In the rows, zero is written as 128.
Where one turn sends some rows of the set: a few examples, then the rows asked
q248: [135 137 127 183  76 134 123 141 137 126 145 116 116 119 146 147 109 129
 133 133 107 155 153 126 128 152 138 120 143 163 100 133 114  83 128]
q223: [126 142 126 156 144 155 126 137 134 130 132  68 143 123 106 114 113 139
 138 162 103 127 160 121 128 141 140 145 125 144 137 127 107 151 136]
q205: [134 135 124 184  75 133 125 140 138 127 144 117 115 123 149 146 108 124
 134 133 108 155 155 123 131 149 136 123 147 163 102 132 116  82 131]
q604: [151 151 147  93  99  99 127 151 133 112 144 171 138 125 123 110 137 138
 117 111 129 114 133 118 117 154 148  98 119 141 126 152 118 164 152]
q924: [134 145 101  97  90  90 120 141 129 120 123 182 138 143 119 125 132 110
 119 110 116 101 132 123 130 154 139 129 147 137 132 127 123 163 169]
q29: [132 134 113  67 116 109 170 130 134 136 139 119 124 137 175 124 115 148
 129 144  99 165 153 111 133 149 132 159 155 126 129 126 144 104 143]
q544: [124 140 123 156 144 156 122 135 133 137 131  69 141 123 104 119 115 138
 139 164 101 126 156 125 126 147 140 141 125 145 137 126 104 151 135]
q312: [127 119 112  64  84 125 112 135 144 123 105 148 130 141 126 131 117 122
 141 116 145 114 156 118 145 150 136 151 174 106 121 118 122 157 122]
q960: [139 130 137  68  78 132 131 150 149 100 121 135 133 135 133 110 123 130
 137 108 154 116 160 108 146 136 132 149 156 107 112 134 126 156 113]
q395: [140 137 123  88 107  90 110 138 133 137 131 180 131 131 119 130 131 133
 121 119 120 111 131 128 117 166 153  97 134 139 133 137 115 162 160]
q901: [114 121 115 157 162 183 113 138 136 138 142 119 147 131 159 128 122 155
 142 147 121 145 121 143 126 137 144 154 139 103 105 133 141 137 141]
q217: [130 141 146 135 126  96 113 138 127 108 139 155 117 113 110 122 130 135
 144  87 133 132  89 131 124 156 143  93 121 115 124 139 126 115 128]
q373: [115 125 118 160 156 184 116 139 136 129 143 116 151 132 160 124 122 151
 140 140 125 141 125 139 130 130 139 163 139 103 102 132 144 139 141]
q971: [117 135 120 133 125  90 102 131 125 124 124 166 115 122 104 136 126 121
 147  89 127 130  88 137 129 162 140 103 139 114 128 121 126 114 138]
q52: [135 132 121 184  75 133 121 138 138 129 142 118 117 123 145 148 108 126
 134 134 108 153 156 128 132 154 137 124 147 164 102 130 113  79 131]
q968: [121 145 110 144 111  92 116 137 122 101 123 161 123 129 108 125 126 108
 144  81 125 122  94 131 144 149 128 132 144 109 125 120 134 116 143]
q247: [113 123 110 160 158 183 110 137 137 134 139 119 149 135 158 127 118 152
 139 143 120 143 124 140 130 133 141 162 142 103 106 128 144 135 143]
q838: [146 159 127 101  84  96 135 154 130  95 137 170 143 137 125 104 135 119
 116 100 126 107 135 110 130 143 134 130 133 137 124 145 124 163 161]
q326: [126 141 119 159 139 154 127 138 132 130 129  68 141 125 103 115 112 133
 137 161 100 128 158 123 132 142 138 150 129 142 137 124 108 151 137]
q627: [131 107 132  59  97 124 103 135 152 141 111 148 123 131 127 136 120 140
 144 124 148 124 151 126 132 161 148 116 160 110 120 126 116 157 114]
q341: [122 139 116 158 144 155 120 134 133 138 128  71 138 126 104 121 114 132
 138 165  97 125 156 126 132 144 141 148 129 144 139 124 107 151 138]
q542: [144 122 158  59  94 131 119 147 151 117 126 135 127 126 133 115 124 150
 142 115 155 127 154 114 131 150 143 115 144 111 115 144 119 158 103]
q433: [129 129 116  64 122 107 165 129 133 142 138 121 125 131 175 129 114 155
 133 149  99 166 151 112 127 154 136 148 152 128 133 126 141 104 143]
q538: [134 132 123 182  79 133 121 138 138 130 143 119 114 122 147 148 106 128
 134 137 106 154 156 127 127 154 138 117 145 162 100 134 114  82 129]
q164: [136 136 121  66 116 111 173 133 135 130 142 117 126 132 175 118 114 151
 128 143 103 167 155 108 131 145 131 155 150 128 131 131 142 107 141]
q961: [118 125 124 159 160 185 117 140 137 130 144 118 149 130 160 121 124 158
 140 141 125 143 125 140 127 131 144 156 134 105 104 134 145 136 139]
q103: [131 152 137 144 112  98 127 146 124  88 138 153 124 120 113 108 131 120
 141  74 135 127  93 122 137 142 130 123 123 110 121 136 134 113 133]
q766: [135 133 126  64 122 108 169 132 136 139 141 115 124 130 175 122 116 159
 132 147 100 168 152 113 127 149 135 144 147 129 130 129 140 104 140]

q924 -> q838
q971 -> q968
Where do these go?
q960 -> q542
q164 -> q766

Where one turn sends some rows of the set: a few examples, then the rows asked
q818: [ 96 167 158 131 131 115 115 119 139 157 128 120 126]
q979: [125 148 138 133 147 121 106 100 157 156 102 114 132]
q744: [119 171 131 121 128 129 134 113 115 142  83 128 153]
q130: [106 154 109 112 119 144 139 124 124 129 100 117 165]
q826: [ 85 116 116 124 125 120 151 132 154 130 118 136 126]
q345: [ 98 141 129 112 132 127 133 128 150 111 101 104 152]
q768: [111 132 120 126 140 134 110 111 169 143 117 101 143]
q19: [163 116 151  88 119 132 139 127 119 125 154 122 106]
q497: [149 119 119  87 109 104 118 145  99 126 137 139 113]
q789: [179 120 135 108 113 140 137 115 104 139 125 119 103]
q583: [146 112 131  90 105 107 116 152 102 131 129 143 128]
q63: [126 136 120 145 160 126 131  84 128 119 153 136 125]
q690: [165 103 130 101 114 140 136 124 125 120 137 104 104]
q750: [121 139 111 154 146 146 124  92 128 143 121  98 142]
q760: [150 120 121  86 111 102 118 144  99 126 134 141 113]
q771: [174 113 146 107 120 130 132 118 120 127 126 111  96]
q436: [132 118 146 118 139  84 111 116 138 115 139 144 108]
q426: [136 130  93 115 109 130 128 115  97 141 148 159 146]
q827: [123 138 123 153 152 134 121  90 134 138 116  97 134]
q715: [124 133 114 143 156 132 133  87 128 119 156 137 130]
q595: [168 126 143  90 113 140 141 124 105 135 151 129 112]
q828: [171 111 121 103 108 150 139 121 108 132 136 112 113]
q689: [120 139 138 125  96 120 159 128 144 120 136  93 151]
q791: [162 118 141  88 111 141 141 128 114 129 155 122 113]
q26: [ 83 152 141 124 125 125 119 130 150 145 143 108 135]
q762: [142 166 156 136 100 110 156 112 118 145 114 114 143]
q933: [102 175 139 131 120 130 120 118 118 170 130 128 139]
q22: [147 115 133  92 104 105 114 150 102 133 127 145 125]
q506: [102 132 143 133 137 100 144 124 148 141  99 146 108]
q645: [115 102 104 107 121 117 122 128 137 109 159 135 135]
q196: [111 148 126 136 125 117 150 116 120 160  97 160 123]
q888: [169 125 154  91 118 131 138 122 111 134 149 127 106]
q867: [131 158 120 134 135 139 113  96 135 172 103 124 146]
q186: [127 137 110 145 154 133 133  83 121 124 154 139 130]
q810: [119 135 116 153 149 140 123  94 136 135 120  93 140]
q427: [130 137 117 147 158 127 131  81 121 124 152 140 126]
q73: [150 119 123  87 112 100 117 145 101 125 135 139 111]
q855: [116 139 101 127 128 151 117 107 147 158 120 113 157]
q900: [127 144 120 155 149 139 123  89 124 144 116 101 138]
q751: [152 144 134 124 128  97 118 105  99 146 127 168 119]
q37: [ 88 158 123 126 113 142 126 126 131 158 144 117 149]
q296: [145 112 132  90 104 105 114 153 106 128 131 142 125]
q142: [148 118 121  87 111 101 119 145 101 123 137 138 113]
q584: [130 149 165 132 109  99 153 121 144 125 121  98 135]
q533: [131 154 129 130  89 131 164 121 117 140 129 107 159]
q51: [ 97 133  99 129 112 135 157 126 128 150 114 150 138]
q572: [147 112 134  90 107 102 114 151 106 130 127 143 123]
q189: [112 158 150 118 140 110 128 117 140 125  83 115 138]

q933 -> q818
q762 -> q584
q51 -> q196
Where do these go?
q427 -> q63
q595 -> q888
q789 -> q771
q979 -> q768
q426 -> q751
q130 -> q744
q827 -> q810

